0:   473  553  602  615  481  371  279  294  302  309  279  362
1:   596  526  450  419  377  251  224  343  238  264  325  344
2:   491  435  515  354  473  509  593  649  744  763  746  734
3:   641  583  477  369  386  287  316  267  262  312  300  345
4:   411  457  471  541  578  618  656  642  609  573  507  536
5:   455  510  410  460  480  564  540  670  664  690  712  637
6:   480  443  460  439  488  512  519  611  708  703  780  786
7:   499  501  485  555  639  571  505  398  355  294  344  395
8:   468  437  458  376  476  525  621  573  477  543  356  354
9:   575  576  544  468  381  339  227  291  276  273  343  355
10:   616  587  473  423  347  336  251  286  315  269  318  387
11:   467  349  477  415  459  414  479  594  645  774  787  830
12:   469  516  506  591  632  669  672  618  507  459  422  417
13:   473  457  433  495  466  496  604  648  624  619  616  578
14:   456  431  520  411  571  589  730  674  595  554  515  511
15:   432  485  524  544  579  623  633  643  640  638  564  562
16:   502  552  480  462  351  251  304  293  298  333  301  357
17:   501  535  666  575  520  359  312  333  310  336  314  396
18:   479  446  431  428  436  513  535  599  586  449  426  382
19:   594  508  555  551  639  610  670  584  542  494  435  478
20:   428  514  466  519  518  612  701  592  572  518  512  473
21:   444  416  435  386  443  389  513  526  567  668  767  883
22:   668  570  465  381  291  300  244  243  268  303  354  314
23:   453  421  461  480  491  561  588  632  645  636  678  663
24:   465  461  442  512  437  560  559  593  746  736  780  706
25:   385  455  468  546  555  613  582  441  406  294  350  393
26:   531  436  419  543  540  610  543  476  394  306  300  404
27:   592  623  625  498  432  304  298  252  277  320  309  339
28:   523  629  622  431  330  404  329  332  292  232  351  320
29:   432  547  473  572  616  582  511  455  370  329  306  354
30:   488  403  393  527  505  555  639  691  708  639  593  622
31:   480  380  458  472  407  446  511  548  634  701  818  788
32:   432  489  442  442  487  556  602  600  699  726  691  595
33:   604  654  574  516  372  412  349  274  268  255  312  376
34:   479  500  417  556  582  631  677  612  485  425  418  349
35:   451  374  448  459  463  468  518  615  715  722  801  833
36:   578  636  592  586  406  347  313  238  264  296  360  379
37:   525  424  443  479  470  509  525  653  710  669  700  606
38:   452  415  405  436  463  455  547  613  651  659  634  580
39:   436  436  462  484  542  613  637  662  598  592  490  491
40:   523  531  668  625  664  663  528  508  446  361  322  315
41:   417  422  413  486  452  577  690  674  701  625  588  623
42:   465  488  511  600  600  674  664  598  541  450  435  465
43:   436  483  522  639  565  489  318  257  318  296  342  432
44:   412  457  423  406  401  432  480  506  604  671  789  936
45:   465  476  461  479  536  587  639  681  602  580  518  478
46:   460  464  397  455  409  391  484  561  675  757  798  859
47:   520  541  573  610  583  660  646  595  409  383  364  446
48:   464  535  484  542  615  622  493  337  303  305  325  393
49:   464  439  497  600  591  647  661  567  538  407  374  449
50:   477  437  441  489  403  476  531  625  666  803  784  790
51:   501  474  514  490  450  531  586  674  675  675  729  685
52:   582  554  477  417  357  351  291  302  266  262  367  372
53:   474  479  520  431  478  460  555  589  683  673  688  565
54:   536  573  643  496  348  348  290  286  283  254  296  305
55:   549  573  519  462  382  359  308  223  288  343  348  339
56:   394  437  413  503  495  600  567  640  648  682  714  658
57:   485  520  443  454  529  539  643  588  726  798  754  723
58:   480  449  542  610  605  658  608  468  407  359  366  342
59:   470  497  468  438  413  410  497  552  578  773  805  852
60:   461  534  535  619  633  663  704  523  476  393  401  419
61:   465  473  454  418  476  502  578  594  751  712  750  698
62:   504  386  516  628  651  560  458  309  277  302  337  367
63:   453  437  521  596  545  675  571  508  374  348  353  345
64:   502  491  476  431  479  537  589  645  717  736  814  748
65:   500  485  524  518  535  633  602  559  449  405  338  383
66:   429  523  484  459  519  547  559  673  734  758  666  721
67:   585  571  527  468  375  329  304  290  201  317  336  337
68:   469  493  449  478  496  557  595  639  633  618  549  489
69:   502  436  480  641  575  565  392  302  297  259  322  358
70:   614  603  510  459  312  306  345  290  280  261  338  362
71:   575  526  454  360  349  253  287  286  228  247  337  367
72:   501  481  499  408  455  596  668  707  668  696  664  619
73:   574  614  649  619  504  471  403  279  198  279  350  336
74:   476  484  404  531  529  620  683  614  629  533  440  388
75:   661  565  507  431  358  303  335  239  342  325  385  360
76:   469  441  389  410  488  567  615  631  687  702  685  610
77:   504  563  638  663  697  619  452  408  328  286  366  328
78:   414  397  418  466  519  587  622  606  482  507  385  425
79:   490  425  395  412  456  550  598  608  705  663  616  526
80:   437  476  500  567  537  537  555  521  443  400  381  319
81:   573  547  608  628  658  494  445  364  346  345  349  410
82:   574  647  592  420  351  323  223  271  305  310  326  355
83:   481  523  470  423  381  490  535  696  664  733  702  728
84:   501  484  421  468  508  613  662  620  654  638  588  497
85:   621  545  449  408  347  315  285  292  282  250  353  389
86:   640  629  551  391  403  285  283  303  299  300  277  366
87:   494  506  548  584  566  500  389  279  235  276  333  355
88:   428  478  380  455  428  532  541  664  690  639  646  712
89:   539  555  575  644  476  396  305  296  278  232  312  391
90:   379  516  472  467  607  606  650  655  654  565  479  449
91:   459  480  448  489  528  626  621  611  473  359  356  392
92:   595  605  618  638  500  508  376  323  281  295  330  364
93:   511  440  455  457  535  536  595  577  652  693  705  644
94:   422  464  417  416  436  383  445  574  628  786  772  868
95:   500  424  404  379  502  547  596  655  697  728  660  681
96:   402  417  465  450  437  506  524  619  717  749  727  666
97:   469  496  553  569  696  630  551  475  417  341  310  350
98:   426  516  487  484  594  552  667  688  674  662  629  610
99:   443  412  392  472  417  594  619  638  628  530  484  458
100:   471  542  403  480  444  541  571  620  679  675  719  609
101:   421  430  394  389  426  487  524  628  695  669  637  591
102:   518  618  594  676  670  561  460  416  321  334  320  390
103:   451  476  503  562  625  578  526  389  364  369  329  377
104:   447  482  466  608  636  594  474  449  333  247  297  366
105:   472  446  445  447  480  500  598  657  679  741  703  650
106:   516  386  499  430  554  561  599  643  695  619  683  595
107:   583  537  643  591  497  390  290  259  295  322  329  383
108:   506  569  606  662  598  518  412  320  301  239  308  319
109:   467  515  434  437  418  528  625  638  704  681  702  655
110:   434  466  443  423  441  516  526  656  717  688  645  678
111:   457  458  497  452  565  615  631  635  650  651  594  533
112:   398  428  419  454  474  543  585  637  689  742  613  598
113:   432  444  492  458  459  487  568  670  699  671  691  581
114:   448  483  548  495  585  613  613  660  671  663  588  575
115:   556  639  533  516  433  365  295  270  250  355  337  376
116:   489  460  498  496  403  478  500  537  700  725  810  804
117:   514  420  540  523  638  675  692  666  565  458  446  475
118:   624  602  587  503  424  364  286  289  320  277  306  379
119:   566  637  666  597  496  458  371  289  206  259  323  363
120:   426  364  390  409  470  513  550  600  626  693  727  648
121:   431  434  413  494  482  577  591  616  719  715  762  791
122:   550  527  625  648  678  559  454  376  267  292  308  408
123:   437  478  389  472  487  458  552  604  596  565  438  509
124:   584  600  555  535  461  395  260  221  278  237  317  331
125:   405  475  422  391  455  495  478  669  763  784  813  780
126:   451  440  414  468  444  560  529  634  695  743  755  618
127:   479  450  393  501  502  564  622  721  680  741  689  678
128:   575  690  584  538  471  398  286  221  277  300  290  392
129:   445  531  474  478  510  561  545  663  564  561  511  433
130:   457  462  516  430  413  459  486  570  691  724  730  855
131:   622  704  627  530  441  387  310  220  282  234  335  415
132:   507  500  539  634  586  616  555  523  466  370  369  351
133:   443  451  463  488  523  653  681  666  631  613  635  568
134:   522  492  420  417  413  529  538  603  708  720  794  730
135:   548  421  412  497  470  533  525  670  650  743  771  744
136:   706  686  551  452  348  330  289  235  166  285  327  338
137:   664  694  607  541  395  330  251  221  347  309  327  358
138:   545  623  614  647  555  481  431  365  266  295  302  380
139:   462  437  464  371  493  512  519  549  682  672  792  717
140:   511  504  539  486  631  715  691  630  539  465  387  430
141:   458  491  381  465  505  494  546  675  599  605  549  561
142:   475  510  507  548  588  534  648  599  538  441  442  433
143:   496  503  585  595  697  628  591  501  422  357  290  452
144:   491  425  503  543  554  714  709  697  664  579  540  421
145:   472  567  656  666  657  541  433  328  276  284  260  309
146:   526  450  490  471  538  530  578  588  629  598  550  556
147:   493  519  498  529  621  655  540  582  435  426  367  370
148:   508  451  467  416  481  390  450  627  689  750  817  810
149:   590  567  524  414  405  334  220  277  301  298  349  466
150:   517  547  598  628  614  606  541  395  338  303  353  341
151:   444  430  470  445  452  452  476  546  643  781  836  825
152:   608  536  598  593  525  512  399  310  304  274  358  364
153:   450  417  450  413  438  455  514  638  701  747  651  687
154:   449  511  447  479  576  551  577  582  688  682  629  489
155:   483  412  450  518  442  567  573  645  656  687  654  603
156:   442  424  409  405  413  439  572  642  634  730  676  662
157:   444  422  426  418  486  485  508  582  605  725  773  796
158:   510  499  473  621  608  621  652  620  520  542  549  516
159:   477  484  412  417  473  552  613  641  675  617  605  602
160:   508  512  531  558  634  567  605  512  476  342  392  317
161:   517  585  555  475  404  336  263  285  300  279  338  446
162:   480  459  435  467  519  646  571  666  684  627  594  496
163:   441  423  466  512  572  581  618  596  647  648  576  529
164:   527  425  476  465  525  598  613  685  659  657  586  621
165:   570  554  685  537  579  481  467  344  250  276  276  352
166:   515  438  454  517  563  622  602  692  598  540  536  525
167:   517  547  600  595  665  621  607  489  434  462  322  420
168:   517  535  597  479  409  290  317  256  279  289  256  313
169:   463  470  500  406  416  545  561  673  745  677  623  596
170:   482  455  394  437  421  545  610  617  665  615  678  579
171:   529  545  601  478  375  343  275  261  313  270  214  326
172:   547  559  621  638  520  446  378  301  315  270  361  366
173:   463  464  535  540  581  595  659  615  564  521  478  413
174:   525  615  662  559  451  386  342  235  253  255  338  378
175:   473  535  556  618  604  439  360  256  258  296  317  355
176:   637  584  441  417  366  331  323  236  266  267  296  276
177:   591  582  426  437  371  362  334  308  213  228  376  365
178:   509  461  459  472  566  568  614  609  649  636  605  545
179:   451  460  499  480  624  645  642  568  483  421  354  353
180:   480  480  487  466  496  526  593  675  717  784  737  663
181:   467  426  451  493  422  605  593  658  735  741  741  656
182:   537  421  488  465  549  613  675  641  608  598  525  453
183:   480  478  453  466  547  565  594  641  614  658  638  546
184:   468  394  436  470  459  457  564  639  579  504  493  463
185:   493  467  417  472  546  587  611  555  538  532  534  475
186:   611  638  578  485  419  312  229  290  242  306  345  427
187:   434  433  489  401  412  475  462  571  629  718  855  827
188:   554  704  616  567  437  352  336  311  218  261  308  334
189:   473  457  418  547  575  620  615  624  570  451  338  374
190:   577  533  554  407  308  283  273  311  214  282  209  284
191:   492  458  414  406  444  479  599  702  663  680  693  581
192:   635  578  473  366  350  254  284  287  267  236  339  340
193:   552  616  481  418  340  283  246  312  234  223  290  355
194:   471  479  437  406  552  516  503  600  710  717  790  757
195:   556  426  415  434  468  440  560  605  692  676  677  611
196:   457  479  440  508  516  573  628  631  617  578  495  488
197:   527  453  463  551  597  665  625  593  535  465  421  414
198:   486  498  515  576  679  688  601  509  415  368  322  383
199:   432  464  525  423  453  418  614  575  617  743  790  764
200:   435  435  463  428  461  461  593  652  687  736  679  659
201:   483  469  423  390  372  487  635  647  680  713  764  687
202:   649  545  504  360  323  300  215  310  213  309  307  417
203:   497  482  471  505  560  643  616  572  474  363  360  382
204:   484  473  439  368  486  525  552  597  721  803  793  794
205:   477  489  622  613  623  528  461  366  307  286  314  410
206:   488  434  418  424  410  477  488  615  672  744  834  834
207:   470  425  421  456  457  508  575  570  660  743  703  690
208:   506  584  652  646  702  559  346  366  357  306  367  391
209:   457  457  463  508  588  644  619  544  516  381  372  305
210:   469  420  432  428  381  474  489  526  681  742  837  850
211:   647  536  449  384  389  304  229  268  295  271  311  364
212:   519  519  511  585  654  663  628  535  465  500  323  380
213:   471  471  563  582  695  563  469  322  298  262  295  412
214:   492  477  580  592  575  586  476  322  272  267  266  386
215:   548  483  536  476  562  614  672  624  583  526  486  414
216:   620  601  495  321  338  379  279  233  248  299  308  402
217:   440  498  578  669  601  520  458  319  310  292  336  377
218:   587  582  493  393  350  304  291  230  250  260  289  374
219:   572  596  553  530  447  362  320  202  274  204  372  349
220:   435  426  422  499  459  541  657  633  553  580  568  538
221:   477  471  489  551  597  643  647  580  559  461  427  412
222:   427  388  424  396  363  489  551  578  632  712  648  509
223:   404  473  477  445  443  489  584  640  703  685  681  656
224:   515  440  470  528  519  575  611  659  633  595  527  448
225:   395  448  410  419  471  529  555  595  632  698  642  533
226:   633  579  618  521  475  423  287  288  256  304  374  308
227:   460  431  446  480  589  589  641  624  605  542  464  404
228:   481  561  597  556  605  584  434  388  366  266  400  330
229:   442  397  462  406  495  566  636  729  722  638  533  529
230:   521  496  444  505  507  552  622  675  716  744  734  633
231:   525  616  630  606  507  447  309  269  244  325  352  359
232:   445  477  451  489  588  648  657  654  597  565  511  458
233:   496  484  565  583  620  498  474  312  256  317  313  371
234:   578  596  638  455  426  333  339  235  254  253  373  337
235:   457  500  611  613  698  676  668  485  476  373  365  380
236:   422  483  472  474  519  602  700  596  581  620  529  466
237:   444  436  417  418  465  485  614  597  723  751  739  740
238:   623  629  582  492  428  316  356  254  267  270  322  388
239:   601  615  579  595  538  436  372  316  336  383  317  373
240:   519  582  654  582  655  532  554  357  354  314  311  413
241:   668  600  550  404  417  323  282  276  225  334  368  330
242:   571  554  639  682  541  452  423  281  350  329  363  389
243:   470  541  563  570  562  452  349  296  280  280  302  374
244:   447  500  447  428  464  462  604  712  726  691  757  756
245:   447  454  444  600  580  616  499  430  348  309  298  313
246:   468  518  595  633  620  613  553  444  350  292  327  348
247:   462  495  457  427  461  564  597  613  725  635  588  578

  509  396  423  412  412  512  571  623  700  619  612  524 -> 79 170 38 101 159
  389  440  399  503  521  527  621  660  667  670  588  618 -> 112 30 41 13 159
  410  533  535  625  667  628  678  613  516  501  394  455 -> 12 42 60 221 49
  450  474  405  419  358  475  459  597  691  678  808  795 -> 206 210 187 46 134
  538  554  599  681  667  564  469  392  328  229  345  433 -> 122 102 205 77 81
  485  478  529  682  620  533  441  262  257  270  393  370 -> 217 69 62 87 233
  382  396  443  401  512  455  572  618  708  837  731  758 -> 237 204 96 200 153
  414  406  415  505  496  546  647  627  757  727  632  524 -> 112 79 32 76 30
  425  394  448  418  459  488  534  643  696  728  664  696 -> 153 200 110 96 156
  438  497  475  423  374  460  478  596  610  649  608  511 -> 222 38 225 101 53
  544  534  636  664  596  482  455  379  350  323  321  362 -> 81 205 242 138 108
  467  484  425  462  467  499  543  605  682  759  712  717 -> 207 105 61 237 96
  421  505  452  472  541  552  643  634  678  664  650  584 -> 98 183 32 178 111
  461  427  521  575  606  636  686  585  599  463  426  445 -> 221 42 49 173 117
  423  467  463  485  521  573  663  660  655  665  637  641 -> 98 23 133 41 164
  526  503  504  524  610  578  480  389  311  290  297  387 -> 7 48 103 214 104
  473  506  534  534  567  651  667  602  666  596  562  483 -> 15 111 232 4 114
  428  419  401  451  427  469  522  579  518  411  375  374 -> 18 184 8 78 80
  485  460  446  403  454  521  546  555  590  796  751  840 -> 157 59 151 204 50
  490  405  446  435  491  542  524  662  743  742  741  763 -> 6 135 121 64 194
  476  623  609  649  500  343  327  270  280  295  307  356 -> 0 89 231 174 17
  480  430  434  476  496  539  614  564  708  728  726  703 -> 207 93 237 61 24
  420  480  406  501  491  563  616  657  670  619  586  497 -> 68 84 162 196 13
  513  405  411  426  453  509  612  605  594  569  523  429 -> 184 99 68 224 196
  534  633  638  573  475  393  274  257  268  262  313  369 -> 174 231 128 124 36
  505  583  657  602  514  433  343  259  255  308  308  371 -> 231 174 119 107 172
  568  619  621  664  544  492  445  400  272  345  311  344 -> 138 92 102 239 108
  445  480  379  455  400  437  522  566  615  719  691  652 -> 156 207 38 153 101
  537  539  629  557  455  347  311  336  287  208  359  402 -> 89 174 17 107 118
  441  438  429  429  480  527  630  681  612  734  570  527 -> 112 225 183 68 13
  404  478  427  496  542  525  649  698  657  687  549  554 -> 98 68 163 183 111
  489  433  413  472  492  529  632  623  665  612  687  566 -> 170 13 159 76 23
  486  527  610  644  616  528  480  332  298  331  339  321 -> 217 233 205 108 145
  448  471  440  458  461  499  607  633  685  676  665  616 -> 223 113 109 105 32
  496  479  360  515  518  599  669  677  685  603  536  545 -> 84 30 196 68 45
  589  623  565  456  361  418  314  266  247  261  291  328 -> 33 67 28 54 118
  527  562  680  609  570  432  366  299  306  259  307  388 -> 172 17 243 242 138
  438  407  499  451  538  629  620  639  624  550  521  452 -> 39 45 232 227 182
  449  388  377  380  416  444  524  663  680  707  609  635 -> 101 156 153 38 110
  468  504  484  482  617  608  644  601  616  533  579  472 -> 232 45 20 185 4
  514  453  566  656  637  573  550  487  373  321  338  375 -> 246 58 132 97 150
  418  454  450  460  533  565  624  661  655  652  576  545 -> 111 163 183 68 178
  556  612  671  570  427  345  300  269  260  252  350  296 -> 174 36 54 27 188
  456  492  592  655  636  562  452  352  307  331  298  327 -> 217 205 145 233 214
  449  407  396  402  547  509  611  671  626  520  474  397 -> 227 184 99 45 18
  501  488  471  529  615  633  551  455  377  376  359  355 -> 103 58 29 7 198
  473  488  442  507  553  602  615  670  568  470  423  365 -> 189 227 74 221 34
  583  602  662  515  483  406  391  244  355  257  342  351 -> 174 234 172 118 107
  442  589  483  512  530  515  619  657  643  636  564  482 -> 68 196 154 45 129
  489  537  591  626  662  622  653  538  425  373  367  346 -> 235 60 160 198 132
  450  399  460  410  436  488  600  650  654  749  635  674 -> 200 156 153 105 207
  500  458  513  529  628  624  671  685  553  501  426  432 -> 117 173 221 12 197
  414  494  558  573  597  540  458  385  351  379  321  408 -> 103 205 217 7 29
  430  474  514  501  513  574  605  644  693  719  684  609 -> 32 180 113 230 105
  472  565  551  587  624  643  505  351  285  298  311  387 -> 48 150 214 7 246
  445  393  466  459  460  473  569  668  644  669  623  605 -> 38 113 13 200 155
  487  413  432  449  461  580  605  626  712  736  748  639 -> 181 126 76 105 32
  497  468  489  518  488  501  597  665  737  782  709  735 -> 180 66 230 105 51
  496  374  389  473  557  549  627  593  609  560  405  420 -> 227 74 78 196 39
  449  442  462  532  589  608  608  714  592  523  473  412 -> 227 232 45 173 39
  455  509  543  571  636  642  687  613  468  414  358  410 -> 12 60 47 49 179
  516  469  472  448  492  524  557  658  736  783  695  691 -> 180 105 66 230 61
  489  571  650  604  548  543  406  331  301  318  319  324 -> 108 138 92 145 172
  505  463  482  420  393  501  485  625  664  654  650  659 -> 110 153 37 169 101
  501  397  385  410  444  398  515  570  691  650  626  560 -> 38 195 101 222 79
  530  568  536  500  352  296  222  267  292  306  365  367 -> 9 161 55 16 82
  508  578  564  512  414  276  308  327  343  305  353  384 -> 161 16 9 118 168
  483  444  434  486  501  579  620  602  613  603  495  514 -> 196 68 39 45 224
  494  420  456  493  546  640  614  603  500  464  424  477 -> 197 78 221 185 49
  485  464  428  456  502  496  584  649  671  702  728  639 -> 105 93 5 200 37
  443  405  448  436  491  515  611  667  724  702  739  629 -> 105 200 113 76 223
  459  503  460  465  452  557  597  623  676  714  718  698 -> 109 51 105 5 223
  447  437  483  377  413  438  412  524  573  703  838  930 -> 44 187 21 59 94
  436  480  465  551  564  669  619  565  415  364  361  373 -> 203 91 65 63 209
  465  429  462  448  461  508  618  647  666  740  680  667 -> 105 200 207 223 180
  595  615  644  589  547  392  293  209  303  339  273  369 -> 107 128 231 239 174
  467  401  427  391  497  487  600  627  781  705  735  671 -> 61 237 95 105 200
  499  499  401  550  509  602  625  678  558  509  515  393 -> 74 45 196 224 129
  536  583  613  613  634  669  513  459  318  377  386  422 -> 150 102 246 77 167
  481  426  430  416  438  556  602  614  639  721  677  613 -> 76 105 32 207 155
  658  574  478  408  364  306  283  291  276  301  257  352 -> 3 211 10 86 218
  464  441  465  524  605  643  687  541  503  458  412  425 -> 221 197 49 179 42
  426  416  438  518  520  528  531  617  699  722  722  729 -> 121 96 207 6 24
  474  418  404  454  528  596  663  695  629  601  598  551 -> 133 84 164 178 111
  522  609  584  666  627  573  476  318  384  357  318  359 -> 102 150 81 240 77
  477  452  496  473  461  508  554  602  692  751  712  710 -> 207 105 61 96 180
  468  433  443  532  572  633  681  653  543  505  377  392 -> 189 221 197 74 227
  407  430  411  474  583  635  655  665  590  535  504  467 -> 232 39 227 45 4
  409  439  467  368  460  597  648  708  683  742  652  592 -> 72 76 112 32 169
  548  529  643  644  474  433  333  350  275  286  350  326 -> 172 89 92 231 107
  572  578  599  590  559  380  234  230  235  294  349  412 -> 107 231 124 89 128
  487  409  417  430  479  543  589  655  696  745  741  689 -> 105 95 207 237 126
  455  401  411  405  492  442  577  652  639  679  589  566 -> 38 101 13 225 191
  487  427  433  560  562  617  593  544  526  494  414  441 -> 197 221 189 49 78
  449  437  422  541  614  629  516  425  367  330  327  350 -> 245 103 7 29 25
  533  600  570  710  616  538  504  382  351  349  331  384 -> 102 81 150 138 122
  451  444  472  396  398  443  527  602  745  625  633  615 -> 101 110 169 38 223
  448  449  415  473  586  617  655  622  546  552  426  416 -> 227 232 74 78 39
  488  379  452  444  488  460  499  627  686  653  705  644 -> 37 195 38 153 120
  501  464  444  481  595  632  632  622  523  472  419  388 -> 197 221 34 189 227
  471  451  461  513  589  623  606  703  647  572  570  518 -> 166 45 162 4 39
  454  449  543  643  568  572  405  347  240  238  299  310 -> 69 214 87 217 62
  526  463  427  404  450  444  528  640  622  671  722  637 -> 195 191 156 37 38
  512  467  464  473  504  586  598  620  636  558  566  496 -> 68 224 196 146 45
  593  611  616  518  390  317  275  266  258  309  268  366 -> 27 118 238 186 54
  430  409  397  442  532  445  601  564  690  664  639  606 -> 38 195 101 225 112
  422  450  423  420  471  494  569  628  563  521  449  392 -> 18 184 123 129 8
  577  553  509  416  336  366  293  331  286  310  337  378 -> 52 10 85 9 70
  624  579  594  571  534  400  376  308  320  304  293  307 -> 239 172 152 107 92
  554  494  611  644  695  588  572  393  330  316  391  344 -> 150 246 77 122 240
  508  504  483  531  631  590  506  323  336  331  326  381 -> 48 7 103 213 233
  459  427  461  541  555  524  516  541  531  481  425  395 -> 80 142 18 78 221
  411  525  553  597  605  695  621  599  493  485  400  397 -> 12 42 221 60 212
  532  576  609  632  590  519  553  413  344  353  413  373 -> 150 240 81 246 102
  469  579  643  626  635  477  415  342  302  257  347  339 -> 108 145 205 217 138
  591  602  670  571  540  433  354  360  263  259  303  328 -> 119 92 73 165 172
  484  444  476  435  449  505  572  674  709  718  727  652 -> 105 200 180 51 223
  580  573  541  422  335  322  251  241  208  238  306  345 -> 218 193 9 67 52
  451  459  435  441  472  456  612  583  688  583  552  467 -> 68 79 13 123 196
  445  435  419  419  458  515  569  691  651  604  503  481 -> 68 141 229 99 196
  610  592  533  429  347  338  203  256  239  245  351  328 -> 9 10 82 52 218
  572  594  615  647  507  443  390  309  263  319  296  378 -> 92 138 172 73 119
  486  443  432  442  468  527  608  655  699  752  702  656 -> 105 180 200 95 76
  500  600  616  562  496  396  251  248  279  317  381  333 -> 231 107 0 174 124
  485  466  390  469  405  487  541  626  674  770  742  755 -> 50 134 207 135 237
  490  457  590  542  596  559  450  372  324  283  257  296 -> 214 205 233 213 228
  649  543  535  514  327  336  330  259  288  263  300  425 -> 70 118 238 10 33
  495  495  547  529  640  639  648  605  464  518  429  417 -> 12 221 173 140 197
  479  435  463  502  450  577  596  645  612  684  611  522 -> 155 183 13 68 84
  649  671  626  455  419  335  270  275  283  346  346  348 -> 27 186 82 137 241
  464  479  475  464  481  431  553  634  645  691  685  576 -> 53 113 38 200 105
  621  604  468  402  351  331  240  296  302  296  362  359 -> 10 85 52 211 22
  432  453  471  451  458  500  615  626  633  732  591  570 -> 112 225 13 38 32
  477  511  515  595  666  635  600  545  463  378  327  388 -> 198 132 97 143 147
  583  591  638  615  501  333  341  352  255  239  301  388 -> 89 17 107 188 119
  474  438  411  366  365  446  464  596  642  758  819  785 -> 206 187 210 46 151
  484  445  433  381  399  453  532  636  673  643  645  634 -> 101 38 156 110 195
  445  461  473  511  486  620  614  685  638  637  676  557 -> 133 183 155 111 23
  465  484  396  453  425  436  545  644  631  709  666  575 -> 38 191 156 101 195
  530  587  583  658  603  569  415  292  344  365  320  304 -> 108 145 81 102 217
  469  470  424  480  490  597  718  660  595  543  539  506 -> 45 196 20 220 236
  485  418  461  522  524  629  627  651  680  595  533  462 -> 224 39 162 196 182
  479  470  436  378  515  535  576  558  501  398  399  363 -> 18 8 91 203 78
  608  619  548  474  421  308  297  197  240  263  292  372 -> 238 27 218 124 219
  431  448  461  423  536  577  646  673  683  657  687  664 -> 23 76 98 72 95
  482  499  516  535  597  617  631  667  623  576  552  516 -> 15 4 166 45 232
  496  545  544  611  654  618  565  549  473  414  406  359 -> 132 147 160 167 212
  521  493  410  536  556  618  642  686  637  525  514  487 -> 166 45 196 232 224
  494  473  499  552  583  643  632  579  638  565  449  422 -> 173 227 221 74 215
  458  480  490  508  546  603  488  496  522  442  474  402 -> 80 147 221 185 197
  592  620  579  450  412  335  290  309  274  313  340  430 -> 186 161 118 238 149
  532  589  569  636  730  620  510  403  398  391  354  366 -> 102 77 150 97 167
  479  482  546  523  522  577  652  636  638  653  525  464 -> 224 68 45 236 196
  478  455  405  435  412  487  490  614  676  795  820  833 -> 206 50 210 151 46
  472  448  448  440  398  541  572  713  664  665  719  702 -> 51 83 109 88 110
  484  514  502  657  714  637  592  488  363  376  420  395 -> 198 58 97 143 132
  490  421  524  585  590  629  434  375  236  218  288  405 -> 214 69 62 213 104
  520  597  583  678  657  572  508  414  300  330  340  422 -> 102 122 150 81 77
  419  422  437  504  503  556  623  643  679  617  646  662 -> 23 41 30 56 155
  549  576  601  659  596  407  349  247  237  294  293  365 -> 175 231 172 243 89
  503  517  601  608  482  385  277  270  210  308  255  363 -> 0 89 107 231 17
  481  445  548  599  629  622  522  369  323  265  281  341 -> 214 246 213 104 7
  643  574  534  415  456  352  284  307  243  298  313  335 -> 241 86 67 3 9
  487  526  581  587  603  469  380  339  333  249  286  355 -> 243 108 175 87 205
  532  572  584  626  637  640  566  487  455  428  356  440 -> 167 143 132 212 47
  477  413  420  410  495  507  574  649  653  707  726  684 -> 105 95 120 207 200
  460  452  432  468  493  587  664  673  707  647  640  601 -> 41 159 30 133 76
  460  465  468  471  557  553  625  585  608  554  513  475 -> 196 185 45 227 39
  526  561  539  675  567  485  438  323  275  251  341  330 -> 108 138 87 172 217
  448  514  598  596  656  613  585  492  424  444  345  341 -> 167 97 58 235 132
  467  477  503  544  565  602  584  618  575  451  412  454 -> 221 142 197 173 42
  371  454  480  397  385  438  557  642  645  760  796  772 -> 199 50 187 157 206
  471  495  490  408  456  460  546  611  740  765  786  686 -> 61 64 2 134 180
  550  590  597  665  658  510  467  352  294  336  394  391 -> 81 102 122 138 77
  458  409  472  471  416  535  580  592  550  574  455  425 -> 184 99 18 196 123
  627  603  625  577  507  395  333  301  279  293  312  414 -> 107 118 239 119 231
  542  572  599  627  440  396  360  283  269  238  347  335 -> 89 172 174 36 231
  565  630  574  446  361  323  271  241  322  268  329  326 -> 82 9 55 27 54
  441  481  413  496  455  536  550  627  741  738  726  735 -> 24 121 61 237 96
  501  498  374  563  613  637  649  537  463  394  393  324 -> 34 209 203 179 91
  506  481  454  511  569  561  614  596  661  704  621  536 -> 178 183 154 163 111
  425  434  446  455  470  510  561  611  712  750  720  649 -> 96 105 200 126 207
  539  575  609  641  592  580  531  429  341  337  292  344 -> 150 246 102 240 77
  473  384  454  471  507  477  549  614  707  623  650  569 -> 38 37 113 106 195
  351  413  466  496  420  513  605  660  704  694  685  661 -> 223 96 200 113 112
  526  457  487  497  615  557  672  648  594  563  513  448 -> 182 215 227 45 173
  603  600  671  654  551  569  408  341  303  326  273  357 -> 92 138 152 108 242
